Each pair is two rows. How far apart are they, by a hidden measure? 0 means very close, and 30 very far. Two or three weighted sums of its numbers give each row a place; it is the straight-line distance between the places.
[-3 5 4 -25 7 -25 30 -9 1 -15 -9 7 13 36]
[-2 -11 28 -19 -5 -5 -25 59 -12 -35 -39 36 12 -6] 7
[0 -34 25 -26 38 -3 -26 3 0 19 -19 18 -32 -26]
[-1 7 -3 -9 6 -5 13 4 -24 -14 3 -18 -7 30] 3
[24 -29 -7 4 2 -6 -22 23 -16 -24 1 -21 16 7]
[-24 32 10 -34 15 8 10 -8 -15 9 6 -2 -18 16] 9
[11 20 -2 3 10 -4 34 -17 2 8 11 -10 -1 23]
[-5 24 -26 14 -20 -18 49 -59 27 20 14 -1 6 16] 3
[-12 8 -27 29 -16 -26 48 -26 31 23 -18 56 45 -28]
[-35 -43 47 -6 22 43 -53 -5 15 31 -5 11 -43 -41] 27
[18 -2 1 18 16 18 -12 -2 -10 -11 20 -50 10 19]
[-3 0 26 -23 -6 -9 -21 50 -4 -29 -41 37 21 -7] 3
[-28 -33 39 -11 7 31 -22 22 -28 2 -15 -14 -34 1]
[4 -15 49 -5 -6 13 -35 42 3 -39 -32 41 29 -6] 15
[13 -12 -10 8 17 6 -4 4 -15 -18 8 -37 8 23]
[0 -5 11 -24 24 -21 -11 -4 -25 10 -12 6 -20 -4] 12
[7 14 -37 -7 -14 -19 30 -32 17 -7 6 -2 29 29]
[-21 -5 -42 36 -57 -48 12 -45 40 38 22 14 33 -21] 10
[4 40 14 4 38 19 2 5 -28 -1 2 -5 -13 41]
[-47 -48 33 -32 33 44 -43 -17 19 38 -47 34 -45 -41] 6
[9 -1 13 -23 13 -14 6 5 -22 0 -6 2 -6 -1]
[-10 -15 11 -16 11 -20 19 -8 -9 3 -14 2 -17 2] 4
[-6 -22 25 0 13 33 2 76 -57 -64 -11 -24 -11 76]
[6 -28 -10 -6 3 22 -20 20 -28 -57 17 -48 -10 39] 13
[15 -12 -18 -20 -14 -19 -9 27 -9 -16 -3 -1 13 -17]
[9 11 21 3 -2 -12 -24 10 -2 -6 3 12 17 -22] 2
[-24 -38 31 -21 33 34 -35 23 -21 8 -14 6 -37 -6]
[-40 64 -29 18 -17 28 24 26 1 17 -11 24 39 13] 21
[-16 30 22 -32 20 -5 18 5 -34 -3 -6 2 -12 17]
[13 31 -2 -1 -11 -3 -8 3 14 -3 6 13 10 -14] 6
[14 33 -6 -16 -10 -29 10 -25 10 10 22 -4 -12 -35]
[18 -24 6 -14 18 -27 -10 22 -11 -18 2 -4 8 18] 2
[-14 -8 -3 -22 -6 7 14 24 -15 -49 -11 -14 -14 47]
[-19 7 6 47 -37 15 17 -5 42 33 47 -36 -23 -25] 11
[16 -14 21 7 14 29 -31 28 -49 -28 1 -32 -14 28]
[42 9 6 27 26 22 -20 -5 -17 -12 10 -40 16 7] 16
[11 14 24 37 19 14 -29 -28 38 15 26 34 21 -6]
[19 6 20 16 19 22 -23 9 -42 -23 9 -33 -7 20] 11
[2 -20 45 -5 -3 10 -34 44 1 -41 -31 39 27 -6]
[44 -9 -18 29 9 -15 -15 -13 11 22 13 4 5 -27] 11
[17 -18 17 0 3 -7 -34 11 -4 -10 -3 1 -8 -29]
[-8 -8 23 -48 0 -16 -14 31 -21 -19 -33 24 -11 -16] 5
[19 -4 -3 -11 2 -9 5 4 -3 -11 6 -9 10 13]
[14 10 -4 -24 -8 -33 -13 -6 -3 -11 19 -7 -2 -11] 15
[11 -21 22 -17 9 -4 -17 40 -61 -43 -21 3 -16 19]
[7 -21 13 -33 -12 -6 -20 37 -32 -29 -26 20 2 -18] 3
[-22 -35 2 -3 25 -6 -21 -26 13 32 -10 19 -29 -37]
[-1 4 -1 -22 4 -4 20 -4 -1 -20 -2 3 7 35] 10
[39 20 0 36 76 46 -10 -35 10 6 31 -34 -24 3]
[37 9 -2 23 27 11 -11 -5 -12 -2 16 -31 19 7] 9
[-15 5 2 -13 3 -10 33 -4 -4 -15 -9 4 4 52]
[29 -30 -7 5 -3 -11 -23 16 -15 -24 2 -17 16 2] 3
[29 59 2 22 36 30 13 -34 10 20 36 -26 -6 -20]
[-11 -11 21 -37 -5 -15 -15 40 -23 -19 -35 27 -3 -11] 20
[-23 -18 11 -13 27 19 -27 -25 14 30 -25 15 -29 -27]
[-3 8 14 -39 6 6 -16 3 -31 -8 -7 -7 -19 -10] 16
[26 9 9 19 19 14 -17 12 -38 -13 4 -26 3 9]
[-23 -36 27 -28 26 32 -35 2 -10 12 -23 9 -36 -18] 11
[16 -5 14 36 49 -3 1 -22 34 32 15 23 -18 8]
[-24 0 42 -18 9 -17 1 24 -68 -29 -18 -9 -27 23] 23
[-11 13 -44 31 -30 16 20 -23 34 2 29 -29 2 24]
[15 -5 -21 -12 -13 -12 -13 28 -9 -7 -2 -4 23 -26] 6
[-37 -38 53 -30 22 41 -40 11 -12 15 -8 2 -41 -30]
[26 10 -13 -18 -7 -44 2 -2 -1 -10 20 -11 -9 7] 6
[1 -14 51 -3 -2 15 -36 46 2 -32 -29 36 30 -9]
[18 -4 19 16 15 23 -25 19 -47 -24 5 -31 -4 19] 8
[-4 18 -8 8 -22 3 6 -1 17 7 -13 41 33 -13]
[-31 -41 30 -17 45 35 -38 16 -3 12 -18 20 -39 -17] 10
[24 18 -9 -23 -11 -53 6 -13 7 2 22 -3 -17 -11]
[21 -7 -7 -4 7 13 -17 -2 -9 -35 18 -45 9 20] 10
[-49 -52 43 -21 29 64 -68 -12 18 36 -25 21 -52 -45]
[-12 9 -20 -19 -18 30 1 26 -26 -27 -1 -11 0 7] 9
[5 -8 -9 -8 -4 1 14 6 -19 -21 0 -15 4 28]
[-1 -12 31 -15 -3 5 -31 54 -6 -26 -39 32 22 -14] 5
[10 -26 11 -2 6 31 -29 29 -43 -32 9 -34 -16 33]
[38 6 7 26 17 26 -15 1 -16 -7 16 -38 14 7] 19
[-30 54 -33 9 -12 23 27 7 4 22 -2 21 25 5]
[-34 -40 56 -16 17 41 -40 16 -6 19 -7 1 -44 -31] 19
[0 7 -6 -15 -21 1 9 8 3 -5 -8 12 16 -5]
[-10 -23 2 -22 -1 33 -5 48 -42 -51 -11 -16 -15 46] 6
[-46 -47 34 -41 32 44 -42 1 8 28 -50 25 -42 -31]
[53 24 5 34 53 37 -21 -28 0 -5 16 -23 -5 -14] 20
[-34 -8 -11 47 -39 4 21 -11 47 36 43 -15 -9 -33]
[3 -31 19 8 23 31 -27 57 -37 -48 0 -45 8 42] 2
[-6 22 28 -3 0 -12 -12 19 6 -6 -18 39 25 -13]
[-7 13 -11 14 -19 2 12 -7 20 10 -18 42 37 -19] 9
[-37 -46 76 -17 21 50 -51 14 -1 23 -10 -1 -64 -37]
[2 26 -12 6 -1 -8 42 -29 6 18 13 -5 8 6] 19
[1 12 -38 5 -28 17 -1 -16 20 -7 5 -8 13 1]
[-12 13 -19 21 -19 -9 38 -15 24 19 -16 47 36 -25] 13
[64 13 0 33 37 16 -24 -12 -11 0 9 -18 11 -14]
[-15 -34 28 -61 20 12 -24 15 -30 9 -49 11 -35 -16] 21
[59 10 4 28 39 28 -26 -10 -15 -6 6 -25 13 -3]
[-34 -35 31 -37 16 37 -38 4 -6 17 -16 7 -38 -25] 27
[-22 -17 39 7 9 8 1 56 -41 -47 -23 -8 -22 59]
[31 3 -10 2 -4 -7 -7 1 6 -4 14 -12 13 13] 8
[-17 -10 15 -22 7 5 -12 1 -30 7 -10 -4 -26 -8]
[-23 18 -22 -19 -15 3 16 1 15 -9 -24 23 33 22] 15
[7 -23 12 -45 -10 1 -11 44 -29 -56 -12 8 -4 15]
[-17 -6 24 -3 30 -17 27 11 -26 13 -16 8 -22 12] 24
[17 -11 -8 7 -4 -5 -1 24 -27 -9 13 -24 26 4]
[33 -11 -41 21 -11 -41 1 -22 13 8 27 -5 -12 -5] 5
[-2 -3 -33 42 -47 18 5 -26 37 31 33 -20 -11 -18]
[-1 14 -40 -16 -18 -41 32 -29 18 -12 -13 9 49 30] 14
[-26 17 18 -29 12 4 6 10 -36 -1 -7 1 -21 15]
[5 -22 3 4 13 19 -2 29 -33 -27 -2 -36 1 50] 13
[-3 -10 21 -26 -9 -12 -19 45 -20 -25 -36 33 4 -11]
[9 15 -20 -9 -15 4 -2 28 -6 -7 0 -2 20 -24] 7
[-11 -1 -26 29 -20 -29 54 -28 33 24 -21 61 49 -27]
[-1 12 -48 24 -29 7 21 -30 29 -1 30 -25 -3 30] 18
[-8 6 -35 -6 -29 6 14 -1 14 -3 1 8 13 -7]
[4 13 3 -26 -1 -45 15 -7 3 1 -5 19 -2 -24] 7
[-9 0 -52 37 -37 -8 11 -11 27 28 25 -10 -10 -39]
[-4 12 -13 -19 -16 24 8 17 -36 -14 0 -12 11 0] 12
[26 -12 -10 20 7 -11 -6 6 -8 -6 14 -28 19 10]
[15 76 3 18 0 16 -11 -43 23 21 43 -27 -9 -32] 5
[12 -12 9 -8 12 8 -8 10 -17 -24 8 -28 6 21]
[9 15 27 1 24 -29 17 10 -8 16 -23 32 -8 -17] 16
[-22 50 -24 11 -17 24 38 23 -18 10 -10 16 29 22]
[18 21 -8 -25 -23 -21 -2 -9 11 -9 13 4 0 -20] 26
[-8 14 -9 5 -24 6 8 0 17 9 -19 37 29 -22]
[14 -9 16 -11 -6 -23 -25 9 -17 -8 -1 9 -6 -22] 19
[3 -9 -16 25 -26 19 -17 -3 9 -2 32 -64 -4 -27]
[-28 43 -14 39 -36 10 10 1 33 20 47 -35 -24 -33] 2
[-4 17 -5 5 -23 8 2 3 16 5 -14 31 31 -22]
[44 19 1 27 34 20 -14 -10 -9 4 18 -22 21 -1] 5
[-27 26 -30 -2 -17 0 16 3 21 -2 -23 26 32 10]
[-38 -47 46 -38 28 47 -47 4 3 25 -23 9 -47 -35] 18
[-14 7 -11 -23 -7 -8 24 -4 1 -30 -20 14 16 35]
[-33 11 -17 -11 -5 -39 27 -8 19 -29 -43 32 54 33] 8
[5 -6 30 1 -7 -1 -28 27 -4 -15 -20 29 24 -17]
[-56 -56 37 -50 32 48 -45 -17 18 39 -51 29 -51 -43] 11
[13 4 -9 -12 -1 -9 17 -8 5 -8 7 0 12 22]
[-33 -40 26 -38 28 36 -39 -21 16 29 -28 24 -37 -34] 10
[43 2 -22 28 15 -7 -18 -15 9 11 24 -15 11 -15]
[-17 12 -25 7 -16 -5 25 -2 20 17 -16 44 45 -18] 6
[-17 17 -56 30 -50 -68 18 -68 42 34 25 25 34 -11]
[-28 39 -26 1 -13 18 8 22 9 9 -15 28 29 17] 21
[22 -16 3 -13 14 -33 -8 12 -12 -17 3 -7 9 13]
[38 24 -13 -11 -30 -30 9 -24 17 -1 33 3 -19 -12] 7
[-19 28 -33 3 -13 21 7 12 12 11 -9 21 13 3]
[-8 -6 -43 21 -35 -4 -1 -31 29 4 8 -14 61 10] 10
[16 7 2 18 21 1 16 -9 1 15 19 -19 -5 8]
[-4 1 10 -15 11 -24 32 -7 1 -12 -5 4 0 38] 10
[-9 5 8 -27 12 -4 -7 -4 -14 11 -32 13 -22 -20]
[-9 -2 -10 -31 -3 -18 23 0 2 -30 -19 12 15 25] 14
[10 -19 -2 8 12 23 -16 13 -21 -26 7 -42 7 24]
[-25 22 -27 -9 -22 18 15 15 1 -1 -20 20 24 13] 4
[18 -19 -12 8 -11 -25 -4 20 -26 -7 7 -16 20 -12]
[-13 5 -41 30 -38 -22 17 -30 33 19 32 -3 5 9] 3
[-20 -7 17 -1 16 -39 38 -1 -27 17 -32 17 -13 -1]
[10 -19 -11 -10 4 -5 11 6 -18 -26 3 -19 2 37] 15
